In the rows, zero is written as 128.
Each path below is one point turned by a fixed rotation once a step. After each direction that follows a path, write how fast that rotation turns it, in degrees per step (0 if it stays still).
Each turn is a multiple of 5 degrees from 10 to 175, or 0.
Each row of a path follows its step; steps can be skipped.
Rotation 1:
step 0: [130 136 121 129 118 133 122 135 131 123 133 127 122 127 131 111 122 135
 122 129 126 140 140 129 128 131 129 128 134 125 128 117 126 121 134 117
 136 122 126 128 126 126 124 126 135 116 126]
step 4: [123 130 134 132 131 124 133 145 122 136 127 130 131 135 125 129 135 129
 118 122 129 121 130 127 146 126 120 134 121 130 129 132 134 132 127 125
 127 115 123 127 118 125 120 123 121 131 134]
step 5: [132 139 141 125 124 136 122 133 131 130 129 124 134 125 136 122 133 128
 129 126 136 131 137 138 136 137 123 132 133 138 115 121 126 120 131 134
 122 128 127 120 117 125 125 131 130 124 127]
step 6: [117 139 126 131 126 129 120 133 127 124 130 133 125 130 120 121 119 126
 131 125 123 129 137 135 123 131 127 127 130 135 116 126 130 131 117 115
 125 115 122 135 124 131 116 127 125 126 136]
step 10: [126 128 132 132 121 129 134 131 117 133 127 119 135 137 135 118 134 131
 119 131 120 124 130 131 137 129 131 133 123 130 125 125 128 120 142 119
 139 127 130 121 117 116 130 128 131 127 123]
step 15: [122 124 128 125 129 127 114 137 122 129 126 134 131 133 124 124 134 129
 120 135 129 122 128 137 134 134 118 134 127 124 129 119 122 114 132 125
 123 128 117 128 124 129 118 125 135 117 125]
step 16: [126 137 126 127 130 125 122 143 120 129 128 127 129 128 129 117 127 134
 125 113 122 140 140 128 122 132 128 140 121 137 126 134 131 124 132 127
 130 123 129 128 119 122 129 119 125 124 126]
step 18: [130 131 120 123 124 132 119 130 129 127 122 133 132 132 128 116 129 126
 125 134 124 128 138 140 128 134 124 132 136 123 114 120 116 123 139 118
 136 120 127 128 129 125 127 118 132 124 124]
Speeds:
[128 124 125 127 125 129 128 127 130 128 128 127 130 130 128 129 127 130
 126 129 127 130 130 124 129 126 131 128 130 128 127 127 129 132 133 125
 128 127 125 128 128 127 132 129 127 129 126] -> 40
[127 128 127 130 127 129 130 126 132 125 131 129 125 130 128 126 127 128
 129 128 129 130 129 130 128 129 128 130 128 127 125 130 125 129 125 127
 129 131 131 130 123 128 128 128 125 127 125] -> 65
[127 129 126 127 125 125 126 127 131 127 127 130 129 124 128 127 127 125
 131 123 126 128 129 127 126 130 131 129 126 131 129 127 128 127 128 128
 128 125 128 131 127 127 130 126 126 130 129] -> 140
Rotation 2:
step 7: [125 125 123 134 122 121 130 127 117 128 126 125 128 132 129 135 120 125
 115 119 130 120 129 137 124 127 117 133 123 113 127 129 130 124 127 130
 138 117 121 132 137 139 135 131 136 121 119]
step 8: [125 127 128 126 126 124 133 131 121 121 122 137 143 133 130 128 124 122
 130 133 129 117 137 127 131 137 124 126 121 125 134 124 123 125 143 126
 128 128 141 131 118 126 131 125 142 122 116]
step 13: [119 126 125 145 132 116 119 132 123 124 119 135 128 127 129 132 120 122
 116 128 121 113 120 128 122 126 125 125 125 118 132 130 131 135 132 130
 139 128 129 125 130 138 134 131 126 120 125]
step 14: [121 134 132 126 123 127 122 123 123 117 109 130 138 133 131 118 125 130
 125 131 124 120 130 123 134 125 132 133 119 129 124 123 115 123 135 125
 123 126 144 129 129 132 134 137 138 132 125]
step 16: [132 131 118 132 119 128 111 123 135 127 137 125 129 124 142 138 128 123
 125 118 123 130 113 136 126 123 123 129 124 124 130 131 129 125 134 129
 140 133 133 118 127 126 122 128 126 120 122]
step 18: [121 122 134 140 125 127 137 124 114 134 129 128 122 132 142 137 129 136
 122 131 120 120 142 133 122 133 131 129 122 126 142 128 120 131 126 125
 132 125 129 138 130 137 125 129 132 136 126]
step 21: [131 115 126 118 126 129 124 115 120 135 134 134 132 135 145 127 137 137
 135 124 134 120 122 125 128 126 124 133 121 128 145 126 131 124 130 120
 134 126 134 126 128 133 129 124 125 134 133]
step 22: [132 132 132 127 123 128 129 130 130 123 129 134 123 118 142 134 132 127
 126 120 113 129 111 137 132 126 121 130 122 121 143 126 132 123 133 131
 132 132 127 134 134 128 115 130 131 117 128]
Speeds:
[128 124 128 125 129 127 128 124 126 128 127 126 131 124 127 128 128 126
 124 126 128 131 130 126 129 130 129 132 124 127 129 129 127 130 127 127
 126 127 129 130 125 127 129 127 129 130 129] -> 110
[131 126 131 130 129 127 127 128 130 129 130 126 127 126 129 128 125 129
 131 131 126 130 124 129 130 129 127 126 126 125 128 127 124 133 128 128
 129 130 126 129 127 126 129 129 128 125 128] -> 110
[131 127 128 128 124 131 126 128 130 129 126 128 127 128 128 128 128 126
 131 125 127 130 127 129 128 131 131 129 132 127 130 126 131 131 126 127
 130 125 130 130 128 130 125 130 127 129 126] -> 65
Rotation 3:
step 1: [140 139 129 139 121 137 128 116 136 138 132 126 126 120 122 129 114 135
 126 126 130 142 132 132 132 130 134 127 128 126 114 128 125 138 130 118
 128 123 128 128 131 131 130 141 127 136 117]
step 2: [143 130 129 132 123 131 134 129 135 135 127 131 132 116 124 128 121 132
 128 133 125 137 124 121 131 136 130 135 122 123 117 136 124 143 138 134
 128 139 115 127 127 124 115 128 116 131 137]
step 8: [121 145 134 133 125 139 119 124 124 129 131 118 146 126 116 136 120 126
 123 115 121 135 127 140 129 142 125 134 122 127 119 128 128 128 133 123
 131 126 130 134 136 121 130 127 124 131 131]
step 11: [133 136 139 134 127 151 131 129 120 127 128 121 121 129 121 128 127 126
 123 131 124 122 123 136 140 127 138 126 131 127 115 125 127 135 127 116
 138 132 125 120 133 125 120 130 124 139 123]
step 16: [138 136 129 131 121 140 127 122 142 132 126 122 132 122 122 129 129 134
 115 122 123 126 112 134 135 137 137 138 134 133 113 123 128 131 130 136
 130 130 141 132 131 131 125 134 119 133 133]
step 18: [129 124 142 140 127 135 128 127 114 131 128 126 126 127 120 144 130 117
 119 120 122 126 135 130 133 138 124 132 132 118 116 124 127 128 134 136
 133 125 128 123 129 114 137 131 134 140 126]
step 19: [138 141 137 136 121 134 130 120 125 130 128 135 116 129 117 128 125 140
 120 131 140 131 130 126 133 134 125 129 129 129 116 126 127 140 128 125
 140 118 129 130 131 120 135 142 126 134 122]
step 20: [134 131 133 135 124 133 126 122 124 138 119 125 133 126 123 123 124 137
 125 122 131 140 125 127 119 132 121 138 121 121 113 133 125 142 128 133
 124 134 119 124 127 126 115 142 114 130 128]
Speeds:
[126 132 129 126 125 132 131 126 131 127 127 131 128 127 129 131 127 129
 127 128 129 129 128 130 127 130 127 125 127 128 130 129 130 133 126 127
 126 125 130 131 131 129 130 127 127 131 128] -> 100
[132 129 128 127 124 129 129 128 129 127 128 127 126 131 129 130 131 126
 126 125 128 125 128 129 132 125 128 128 126 130 128 132 126 125 126 129
 125 129 128 126 130 130 129 130 129 129 129] -> 20
[126 130 126 129 130 132 129 127 127 128 128 128 130 130 128 126 131 127
 127 127 124 128 127 128 128 128 126 130 125 132 126 128 130 126 130 130
 127 127 130 130 127 128 124 123 127 126 129] -> 80
[129 127 132 127 128 130 129 130 125 129 125 131 124 128 129 128 128 124
 126 127 126 124 124 127 127 127 128 126 131 129 130 124 129 130 128 129
 130 130 130 126 128 129 128 127 129 129 130] -> 55
Rotation 4:
step 0: [127 118 132 110 128 130 131 137 133 124 138 127 116 125 127 132 124 127
 133 126 105 120 136 133 130 123 126 124 126 137 124 131 118 120 128 123
 131 137 134 138 125 129 131 127 123 128 129]
step 2: [130 116 120 117 129 122 119 117 127 123 139 129 134 130 126 141 123 129
 127 118 142 123 132 131 128 127 138 123 119 134 127 125 110 136 127 134
 131 135 130 129 126 130 134 141 128 132 126]
step 8: [134 117 126 111 125 127 130 127 135 133 129 123 129 132 140 136 123 131
 138 122 123 131 129 137 135 133 134 121 113 140 120 137 122 122 129 125
 122 140 128 132 121 130 128 134 117 129 126]
step 10: [124 118 126 120 128 136 130 114 135 119 139 133 122 133 119 138 140 136
 127 122 132 110 130 136 130 127 130 132 123 138 129 134 121 140 126 133
 134 128 136 129 134 127 136 130 124 125 130]
step 11: [120 128 121 117 127 134 138 123 131 131 138 124 125 127 137 141 119 127
 134 123 128 122 129 130 131 135 142 120 130 144 124 135 119 123 123 131
 123 131 131 128 128 131 128 139 111 133 121]
step 14: [116 127 125 107 118 127 133 124 130 134 138 123 122 133 130 139 128 125
 119 121 125 116 121 135 124 139 140 119 133 135 131 132 128 132 127 120
 129 136 129 131 125 122 124 132 121 131 122]
step 15: [117 134 124 122 125 138 126 134 133 129 137 122 127 124 125 132 134 146
 123 129 123 120 132 129 127 120 131 132 115 137 122 136 131 123 125 122
 130 137 139 136 118 129 126 141 123 137 131]
step 21: [118 120 126 115 131 131 138 119 123 138 129 137 133 128 124 127 132 138
 112 131 131 123 133 129 121 127 141 131 124 131 123 131 126 129 123 137
 141 138 132 126 123 126 136 132 122 144 129]
Speeds:
[128 130 129 129 131 126 129 130 129 127 128 131 128 129 129 132 126 127
 129 130 129 124 130 126 132 129 130 128 128 128 127 125 127 128 126 130
 131 128 128 124 131 128 132 128 128 130 128] -> 40
[130 126 130 128 128 129 128 128 132 126 130 129 129 129 126 128 127 125
 130 126 128 126 131 128 125 129 124 126 122 128 127 128 129 126 130 126
 128 126 127 126 129 131 128 131 129 127 129] -> 45
[125 131 125 130 130 128 127 129 130 124 129 127 126 130 130 131 130 127
 126 129 129 124 128 127 126 128 126 128 128 126 131 129 127 127 130 128
 127 127 133 131 128 124 126 129 128 126 126] -> 80
[129 126 128 124 130 129 130 131 128 129 128 129 125 127 128 129 124 126
 130 126 128 129 127 128 130 133 129 127 129 125 130 129 125 129 129 130
 127 128 127 132 128 130 126 128 128 126 126] -> 130
[130 129 130 128 127 128 124 128 129 128 128 124 128 125 129 127 128 129
 129 130 125 124 126 126 127 132 125 130 129 128 125 128 128 129 128 130
 127 127 128 129 129 129 129 128 124 132 125] -> 95
[126 126 131 129 126 129 129 126 129 129 128 126 127 129 128 131 129 129
 131 128 128 127 129 132 129 126 125 127 131 126 130 125 132 130 127 131
 127 128 126 127 129 128 129 128 124 124 128] -> 115
[132 128 125 127 128 129 128 126 129 129 128 124 130 133 126 131 126 127
 128 132 131 130 128 127 127 129 131 126 128 127 127 127 130 128 128 129
 127 130 127 128 127 127 125 129 125 130 130] -> 115
Rotation 5:
step 0: [133 125 126 129 126 135 122 135 122 129 126 121 127 124 135 114 128 128
 120 124 134 133 130 125 126 132 128 133 142 126 134 132 136 133 142 133
 126 124 126 129 128 131 137 109 124 140 123]
step 3: [132 138 127 130 120 132 112 117 129 126 126 129 117 132 131 129 123 144
 140 127 123 134 134 129 131 132 120 131 118 124 126 124 136 132 135 131
 127 130 126 128 118 123 132 131 122 140 129]
step 6: [130 124 131 140 130 130 125 135 111 124 141 123 118 124 132 129 121 127
 117 131 116 123 129 125 125 124 131 127 128 141 124 127 129 133 133 120
 118 128 127 132 124 122 127 123 130 142 121]
step 7: [125 124 125 135 123 129 116 120 122 133 129 137 122 130 138 136 127 136
 131 130 129 126 131 133 122 134 124 130 136 136 129 140 129 137 135 126
 118 128 134 125 131 123 136 126 107 127 127]
step 8: [124 126 137 144 124 136 120 130 121 133 128 133 132 124 131 133 128 132
 125 123 121 126 120 131 127 119 144 135 128 132 135 122 126 133 139 124
 136 122 117 128 128 125 125 120 124 139 120]
step 11: [139 128 125 113 118 138 123 126 130 124 127 116 117 126 141 135 125 129
 131 129 129 130 131 132 125 135 130 135 129 136 135 134 125 132 127 122
 125 132 118 119 129 125 125 124 114 131 120]
step 14: [130 132 133 146 120 119 124 129 117 123 125 129 129 122 134 134 128 137
 125 133 115 127 133 127 129 134 121 126 132 124 131 123 136 119 123 136
 124 125 123 122 130 131 120 120 117 134 123]
step 22: [131 133 129 137 126 123 118 121 132 125 138 133 115 113 130 130 121 132
 131 139 115 132 123 123 121 130 130 124 128 141 138 136 126 127 127 124
 127 135 123 128 129 129 126 139 121 132 128]
Speeds:
[130 130 128 129 125 127 126 126 131 130 132 128 128 128 128 128 130 125
 127 128 128 127 130 128 131 126 131 125 126 129 128 126 128 128 129 126
 129 131 126 130 130 122 128 127 130 127 128] -> 155
[128 129 129 132 126 125 126 123 129 125 127 127 128 126 127 130 129 126
 129 125 127 126 128 127 126 124 128 130 124 126 130 127 131 126 126 128
 127 126 132 127 127 129 129 129 128 127 128] -> 170
[130 129 129 128 128 126 126 131 132 130 131 128 127 128 126 126 127 126
 126 129 127 131 128 130 126 128 129 126 128 127 126 127 127 123 129 129
 125 125 129 126 130 132 128 125 127 129 128] -> 80
[126 127 128 128 128 127 131 129 126 127 128 131 127 127 127 127 125 130
 130 129 125 128 130 130 130 125 130 126 127 129 129 123 129 130 126 133
 127 128 127 129 132 128 129 127 128 128 126] -> 170
[127 125 127 127 128 128 129 126 130 127 125 126 128 126 130 128 130 126
 126 129 127 127 131 128 124 130 132 127 127 127 129 126 126 129 130 128
 129 129 128 132 130 131 124 128 124 128 128] -> 25
Rotation 6:
step 2: [131 133 118 120 135 132 134 131 127 141 129 122 142 121 126 124 120 122
 124 117 119 136 123 117 129 121 145 126 137 128 134 131 126 126 126 127
 131 136 124 135 125 119 121 123 131 121 124]
step 5: [130 123 123 131 125 115 115 137 134 131 123 125 125 130 143 133 139 135
 129 135 124 137 138 133 140 122 136 134 128 135 130 131 126 133 126 124
 128 128 129 133 123 117 129 129 118 115 120]
step 9: [114 129 132 136 132 116 118 136 131 133 115 130 124 131 141 124 136 128
 132 130 131 124 117 134 130 131 131 122 136 137 132 134 128 132 124 130
 131 129 135 121 123 111 121 122 131 123 127]
step 10: [128 125 132 123 143 133 132 122 128 132 138 124 140 126 121 128 124 122
 123 140 126 127 144 128 125 123 132 127 127 123 128 136 135 128 124 117
 120 122 116 125 122 115 122 119 133 121 131]
step 11: [134 134 120 116 111 142 131 126 140 131 133 131 126 133 136 137 139 127
 132 132 128 134 128 122 132 125 123 130 131 129 123 130 131 123 133 117
 131 126 130 130 143 123 121 134 130 133 120]
step 14: [133 129 139 130 127 126 132 121 126 130 147 123 135 115 138 127 117 118
 131 130 119 122 130 131 131 125 138 130 132 138 134 136 135 121 126 121
 128 129 123 130 139 121 125 117 131 128 127]
step 17: [135 129 136 134 133 127 114 130 140 133 128 138 126 136 132 135 136 137
 136 135 126 122 134 130 127 120 140 114 131 132 136 119 130 125 124 131
 139 131 121 128 129 119 124 130 123 135 133]
step 21: [132 128 126 136 135 134 121 135 131 137 131 145 129 126 138 121 140 124
 133 129 119 116 135 123 128 128 126 116 135 125 135 132 118 132 128 122
 131 130 133 124 126 115 131 140 129 130 123]
Speeds:
[130 128 127 126 127 132 130 128 125 128 126 127 129 128 128 126 128 130
 130 126 129 131 129 129 128 131 126 123 127 130 131 124 128 126 126 126
 125 127 130 129 129 129 127 131 128 128 129] -> 85
[130 130 128 126 130 130 128 129 130 127 127 130 126 130 125 125 129 126
 128 128 130 128 128 131 131 126 126 131 128 127 130 128 132 128 126 131
 127 130 129 124 127 125 127 129 132 128 130] -> 35
[128 128 125 129 130 128 128 124 126 130 126 132 130 125 125 128 125 126
 126 127 128 128 129 127 128 126 130 127 125 129 129 131 129 127 128 129
 131 127 127 126 129 129 126 132 128 128 127] -> 175
[128 129 129 127 129 128 129 123 130 127 128 126 129 126 127 127 128 131
 126 128 128 125 129 130 128 127 128 129 126 128 125 123 130 131 127 125
 131 123 126 129 127 128 127 127 129 130 130] -> 115
[129 131 131 128 127 128 128 127 128 132 126 130 125 124 125 128 127 127
 128 131 127 132 130 124 127 130 127 130 132 130 124 128 128 127 126 129
 126 127 128 130 130 128 129 127 129 128 129] -> 90
[129 130 129 124 129 128 128 127 129 126 128 127 130 129 129 126 127 128
 127 128 128 129 128 127 127 125 130 130 129 134 130 132 128 130 127 126
 125 125 129 126 128 130 128 125 125 125 128] -> 85
Rotation 7:
step 0: [132 120 127 136 123 122 123 130 120 126 119 135 133 132 138 130 134 126
 141 126 126 119 124 124 135 119 130 126 131 136 137 134 129 117 136 133
 129 126 130 143 119 127 120 123 134 124 127]
step 8: [131 124 127 125 124 117 136 122 124 118 135 129 121 129 128 122 127 136
 136 123 128 127 129 129 132 130 121 127 146 126 124 128 117 118 135 124
 139 133 121 118 126 130 135 132 129 138 128]
step 11: [127 123 136 125 123 120 123 109 130 125 125 118 132 133 135 130 129 127
 134 122 127 125 132 120 129 133 140 116 130 127 145 139 128 128 134 123
 128 134 127 128 122 129 131 131 127 125 136]
step 12: [120 127 126 141 130 111 132 128 131 124 125 134 125 123 127 120 117 115
 132 126 130 124 126 133 118 126 127 125 125 134 128 122 123 139 136 144
 127 130 122 136 126 129 121 134 130 121 133]
step 14: [126 138 129 129 131 118 123 129 130 122 116 130 123 135 129 122 131 132
 130 131 130 124 139 138 132 128 139 135 127 124 129 129 118 142 130 130
 121 134 129 127 120 114 133 127 136 129 141]
step 16: [130 122 130 131 126 125 115 137 125 127 117 138 122 130 128 124 127 134
 133 136 137 124 125 118 136 124 130 141 128 138 134 138 134 136 128 128
 126 130 117 129 129 124 132 120 132 142 127]
step 20: [134 136 126 142 122 128 116 116 115 124 134 120 124 126 128 121 131 123
 129 126 134 127 122 131 135 133 128 115 133 132 131 130 131 128 134 117
 128 123 128 134 115 127 134 133 122 133 127]
step 22: [129 126 130 131 122 131 121 125 131 116 124 127 128 128 128 128 135 125
 135 120 145 131 127 118 129 128 121 126 115 129 136 130 122 128 131 132
 127 129 127 126 121 128 128 149 118 122 134]
Speeds:
[128 128 122 128 126 128 132 129 127 128 129 130 131 129 127 132 129 127
 127 129 130 129 129 127 130 129 127 128 127 129 127 128 127 127 131 124
 127 126 129 128 128 128 129 131 122 129 127] -> 20
[125 126 130 129 126 128 128 129 127 128 131 129 130 128 129 127 128 131
 127 131 130 133 126 129 130 127 129 130 130 131 126 127 127 129 125 126
 131 127 130 127 130 127 130 126 130 133 126] -> 35
